One turning vector, and how many ticks it has turned
The counts run from 0 to 353.
[115 138 104 150 161 154 109 154  93  74 137 149 144  89 182 125 160 104
 120 134 115 110 114 108 123 117 163 135  92 110 116 100 148  85 114 137
 139  82 128 151 122 161 116 150 108 167 138  99 122 179 108 117 158 113
 175  92 134 157 118  92 189 171 140 146 154 112 135 111 117  81 137 128
 153 137 138  92 137] | 300
[115 154 109 134 145 148  96 184 117  84 136 147 125  83 201 129 190 104
 115 159 110 107 139 109 129 126 144  93  68 118 119 100 130  88 123 138
 121  92 133 119 119 154 132 175 126 173 111 106 136 174 112 121 153 116
 150 108 114 142 141 125 186 137 121 145 149 108 117 119 129  66 121 123
 130 158 140  96 121] | 325
[138 134  98 113 158 155 131 191 143  99 131 140 117  92 195 141 176 114
 138 139 145 105 148 117 131 115 156 109  69 131 121 100 128 108 142 134
 114  58 136 123 135 142 129 178 137 167 100 102 140 169 124 103 152 126
 152 106 141 106 137 109 180 117 141 148 172 111 146 113 119  81 102 109
 126 138 127  84 114] | 154
[114 147  98 166 160 135 108 158 103  62 136 145 127  84 188 142 161 108
 127 134 121 117 121 119 115 117 155 127  94 128 138 103 138  97 137 128
 145  76 131 151  95 165 123 167 115 170 134 102 143 186 115 115 142 101
 129 105 145 126 108  96 191 164 141 148 156  89 122 107 124  87 122 117
 153 150 133  89 143] | 134
[117 101 118 130 154 160 122 142 124 113 153 156 113 112 193 119 165 124
 132 112 130 138 137  85 119  99 142  97  80 129 127 136 151 111 130 142
 127  86 160 127 138 108 140 145 138 170 136  67 114 166 114 105 152 117
 170 129 152 143 121  72 158 119 126 134 180 110 164  97 126  79 126 135
 137 110 148  63  86] | 16
[146 124 120 126 188 186 136 174 128  94 137 145 132  67 170 135 174 117
 147 135 142 130 134  93 140  94 161 125  92 135 125 104 150  99 123 125
 125  97 150 139 109 124 151 154 113 160 132 112 158 180 102 111 165 109
 158  86 129 109 124  92 176 146 142 132 181 115 144 114 117  82 110 123
 130 146 104  90 109] | 126
[118 135  98 163 149 139 101 128 102  70 143 135 132  92 187 121 146 109
 119 132 103 120 124 107  84  85 145 105 109 112 109 130 154  73 134 140
 137 101 152 113 132 134 143 164 149 190 151  81 132 180 110 109 150  83
 147 133 154 169 121 112 168 125 125 130 146 101 123 102 126  66 130 143
 142 146 131  81 119] | 74
[134 128 106 155 179 173 116 147 132  81 131 116 132  52 162 144 191 102
 131 145 113 133 132  92 129 100 153 104 105 118 109 130 148  83 136 136
 130 113 165 120 117 107 162 156 139 172 152  93 136 174 104 115 162  93
 126 120 138 145 131  97 170 143 141 125 148 113 113 115 143  72 128 140
 130 150 115  88 129] | 100
[130 132 112 138 124 141 106 187 126  87 137 182 123  93 174 141 154  99
 124 122 120  99 124 112 134 118 159 100  72 117 152 110 138 114 143 113
 116  69 160 132 131 150 127 185 116 153 115  93 130 179 105 130 148 112
 177 121 141 125 151  90 165 129 104 144 168 120 156 136 157  74 128 114
 145 143 165 113 114] | 27
[103 114 110 156 139 121 141 145 107  89 143 135 109 133 217 109 146  98
 128 107 125  98 134 114 118 107 144 104  88 105 132 101 147 100 129 131
 135  56 141 138 134 137 128 185 147 151 104  92 147 167 132 100 146 131
 166 102 171 125 115 101 188 125 138 144 154 112 140 133 109  79  97 119
 144 129 146  82 133] | 177
[132 104 124 153 169 163 127 148 117  95 132 152 138  82 158 144 159  88
 125 103 130 112 126 102 158 123 166 128  87 116 150 113 160 109 125 123
 124  70 153 153 125 119 144 180 120 134 130  83 136 164  94 129 165 126
 171 110 127 117 121  61 170 165 126 133 182 130 153 139 154  82 117 120
 153 134 153 100 123] | 0
[100 139 111 148 152 156 116 151 123  71 137 143 118  86 185 134 200  91
 127 139 103 117 139  93 143 114 144  74  84 106 124 122 136 107 123 137
 126  91 162 130  98 129 135 154 134 162 144  91 135 178 119 128 145 103
 132 111 145 138 143  82 195 154 128 137 124  92 114 113 139  65 129 124
 126 135 147  95 142] | 330
[133 126 132 140 144 162 112 161 128  90 160 148 120  92 174 126 161  98
 123 126 126 123 131  88 135  78 145  77  90 119 130 132 149 100 117 116
 124 115 191 108 140  97 164 185 141 152 152  90 147 171  92 125 171 112
 173 128 135 133 145  96 146 126 103 124 174 124 148 150 144  70 112 136
 125 153 130 102  98] | 58
[103 115 108 149 141 127 143 145 111  92 141 139 107 135 214 113 148 103
 129 107 125 102 139 106 120 104 141  98  89 109 130 102 152 101 131 132
 133  59 146 134 132 131 134 184 151 153 102  87 144 169 132 105 143 126
 167 105 178 121 121 100 188 117 134 142 156 109 141 126 108  79  96 119
 137 124 145  76 131] | 178
[112 128 114 136 160 166 117 126 128  73 135 131 136  82 169 129 191  89
 127 124 116 122 137  96 143 108 138  78  93 111 124 136 145 107 119 143
 122  80 167 122 115 103 131 158 143 164 164  84 139 165 104 121 147 108
 135 118 139 131 127  64 188 155 135 140 132  95 124 113 144  61 132 131
 132 134 142  93 124] | 333
[124 113 136 190 152 142 113 144 123  87 143 137 127  79 178 138 164  96
 135 125 116 128 137  94 139 105 154 101  88 121 139 121 157  97 121 130
 134 124 162 146 132 100 171 191 130 146 134  88 150 173  88 126 180 118
 143 140 130 145 116  97 152 137 107 118 179 128 126 156 160  80 102 146
 141 161 147 102 109] | 228
[121 150 101 162 165 136 106 159 101  64 136 147 134  79 184 138 161 106
 127 138 118 115 125 122 118 116 159 132  93 132 134  97 135  94 133 129
 142  78 120 156  98 162 123 167 115 173 133 104 145 185 108 116 146 104
 134 100 132 129 105 102 190 162 137 144 163  96 123 104 125  88 117 122
 153 153 130  90 136] | 133
[129 127 122 135 185 179 107 156 101  97 136 144 148  69 173 129 176 108
 117 139 123 123 122  92 136 116 156 133  88 124 113 107 160  80 105 142
 129 104 136 140 124 135 141 159 114 161 138  96 139 162  90 114 171 114
 179 100 105 147 119  97 171 171 137 140 175 126 133 121 124  76 124 135
 144 144 125  88 114] | 296
[139 146  92 135 153 131 117 159 119  72 150 106 127 100 178 133 141 102
 125 122 145 107 124 130 107  71 154 114 108 120 117 120 144  92 149 116
 142  62 162  99 144 141 133 191 150 164 148  90 134 168 115 101 148 121
 154 110 165 125 118  94 163 131 154 155 167 117 144 133 115  91 108 124
 150 152  98  83 132] | 113
[123 128 129 138 126 137 103 173 125 104 154 179 136  97 193 115 161 121
 141 129 131 117 127 107 128 109 150 106  60 134 137 111 137 119 126 128
 133  87 141 152 137 133 114 163 101 166 136 100 122 177  93 115 171 135
 174 119 124 143 114  79 151 132 111 143 189 113 162 126 147  95 123 136
 154 143 162  87  79] | 22
[104  94 121 163 144 156 128 135 126 103 129 152 133  82 185 105 188  97
 133 121 104 111 117  86 137 121 146  98  92  98 115 121 159  94 119 142
 126  95 153 145 130  99 137 147 133 159 129  86 123 167 109 112 167 119
 167 107 152 168 131  69 172 144 130 136 132 126 129 136 154  71 140 144
 143 128 163  88 123] | 39
[130 151 108 114 150 159  99 190 122  95 130 148 134  81 193 127 178 107
 121 156 122 105 138 112 127 120 146  98  70 124 116  99 136  89 124 135
 113  82 135 110 130 155 131 181 125 174 109 109 138 170 105 113 155 118
 161 109 110 130 146 122 181 131 125 154 157 116 130 122 130  66 119 119
 129 161 130  98 111] | 323
[104 128 113 171 128 130 111 135 114  78 157 138 121  99 194 103 161 121
 146 130 115 128 112  98  96  71 138  89 108 125 116 136 149  96 133 126
 151 110 170 126 120 118 138 146 129 180 166  92 126 185 105 103 155 101
 143 121 166 170 116  81 157 126 134 136 149  99 131 121 134  87 135 155
 150 148 133  78 110] | 78
[130 116 100 170 157 148 109 178 115  90 121 145 115  67 166 156 165 105
 126 132 111 115 122  96 123 117 170 123 105 108 134 113 154  82 161 114
 128  89 164 114 123 152 166 177 132 150 106  79 124 177 118 120 149  87
 166 119 158 146 152 111 169 131 130 141 152 129 125 129 151  73 133 120
 143 142 133 100 145] | 263
[112 150 112 155 114 116 109 167 129  71 174 144 108 126 200 121 157  98
 130 128 122 102 130 106 117  78 154  73  78  99 121 119 127 110 134 115
 141  93 175 124 149 135 126 173 133 157 144  90 115 186 122 122 156 125
 164 126 161 152 139  95 159 117 110 130 156 116 149 142 133  91 113 138
 135 138 146  93 119] | 52
[107 110 113 177 161 144 114 143 119  95 139 118 130  70 181 124 198 113
 141 140 116 133 116  91 125 109 155 121  96 115 105 129 154  92 132 142
 151 108 149 144 126 115 146 140 124 166 145  79 103 165 108  99 173 116
 152 116 145 182 108  76 158 153 153 140 159 120 125 124 141  93 140 153
 159 134 136  71 126] | 271
[109 115 118 159 138 145  94 154 105  98 132 156 118  79 188 133 181  93
  98 131 101 122 127  99 124 127 135  87  85 115 139 124 149  87 137 137
 121 102 157 115 122 123 162 192 148 154 115  78 133 160 101 120 156 104
 156 141 124 150 142 113 163 130 104 144 156 119 120 135 160  58 129 126
 140 146 166  89 123] | 33
[127 125 108 161 128 122 127 161 148  94 137 137 135 104 205 111 150 117
 161 135 124  95 142 119 110 104 164 104  69 117 109 106 139 104 135 137
 127  78 123 151 168 123 120 164 121 181 117  95 121 183 111 106 178 140
 153 131 148 160 112 102 159 101 120 129 168 123 147 130 136  94 103 149
 143 146 152  85  88] | 215
[124 103 105 133 150 159 132 134 140  97 125 142 147  86 173 106 170  97
 139 116 115 100 122 101 127 109 157 104  90  96 104 124 159  94 123 145
 119  71 150 141 156 102 122 146 138 172 138  82 118 168 108 108 169 116
 175 109 152 162 131  65 166 134 133 134 140 134 146 123 146  71 139 144
 145 123 158  86 113] | 42
[107 136 114 140 127 124 121 138 116  80 146 125 143 112 199  91 155  89
 134 124 130  88 119 130 131  88 141  96  87 109 117 108 145 101 108 132
 134  57 138 134 141 122 107 179 134 164 146 113 143 165 100 101 164 150
 161  95 144 136 106  73 178 142 142 158 146 119 136 149 125  85 113 132
 156 157 135  92 119] | 341
[129 125 136 153 150 164 109 158 115  93 148 156 138  76 180 111 160  98
 125 138 114 117 122  93 135  96 149 106  88 116 120 109 158  85 100 127
 126 124 159 138 132 108 159 174 120 155 141 110 157 175  81 125 186 118
 176 110 117 149 128 106 155 141 104 127 167 136 136 157 143  68 114 149
 137 166 137 104 101] | 62
[130 111 111 148 171 147 112 138  95 101 126 146 142  95 174 137 143  91
 100 106 122 106 128 121 128 128 157 136  89 115 139 103 166  84 123 141
 124  64 128 139 142 134 142 196 137 153 113  75 135 155  97 116 161 124
 179 119 123 128 110 100 170 154 127 144 181 137 143 131 141  73 113 121
 158 137 152  85 124] | 4
[ 96 102 113 157 150 138 132 142 106 108 154 152 100 127 204 122 159 113
 119 108 116 124 128  88 114 113 147 106  91 106 131 121 154 100 136 135
 141  80 154 136 122 132 143 154 139 156 116  69 110 169 136 106 144 112
 175 119 175 149 128  83 176 130 137 136 163 112 146 105 117  78 127 126
 142 108 151  65 125] | 12
[113 140 123 156 152 132 115 172 108  92 168 113  99 106 210 127 172 115
 129 142 141 128 125 101 119  72 139 101  98 134 123 118 134  93 136 117
 154 109 170 109 117 128 165 185 140 153 133 106 140 170 116  99 159 127
 150 104 151 131 117 115 162 129 148 146 184 113 134 142 104  94  96 127
 141 157  98  74 121] | 118
[102 109 121 185 128 117 107 132 101  87 122 148 118  94 199 124 158 100
 119 119 104 116 134 112 113 126 134  95  95 124 148 114 152  92 136 136
 128  90 140 136 115 127 150 199 145 155 109  83 154 167 106 113 151 104
 133 143 147 143 113 112 176 122 111 140 152 106 110 139 158  68 114 132
 149 153 168  89 124] | 201
[126 116 104 151 156 144 125 153 139  86 142 124 138  83 168 123 171 112
 153 124 138 114 115 104 130  96 170 124  94 113 104 126 146 105 137 129
 144  73 158 143 147 125 116 139 118 165 155  83  99 171 113 104 166 124
 172 106 162 166 116  51 161 151 156 146 163 125 152 128 137 102 138 143
 164 128 128  83 123] | 275
[145 123 115 128 135 149 122 164 146  90 144 144 135  77 165 105 148 119
 161 128 144 113 113 107 119  64 147  98 104 135 120 129 148 107 139 111
 128  78 175 113 139 110 132 162 123 173 156 112 142 178  93  98 165 113
 168 102 159 137 130  72 146 112 136 147 167 120 156 143 146  87 134 140
 155 161 115  96  91] | 84
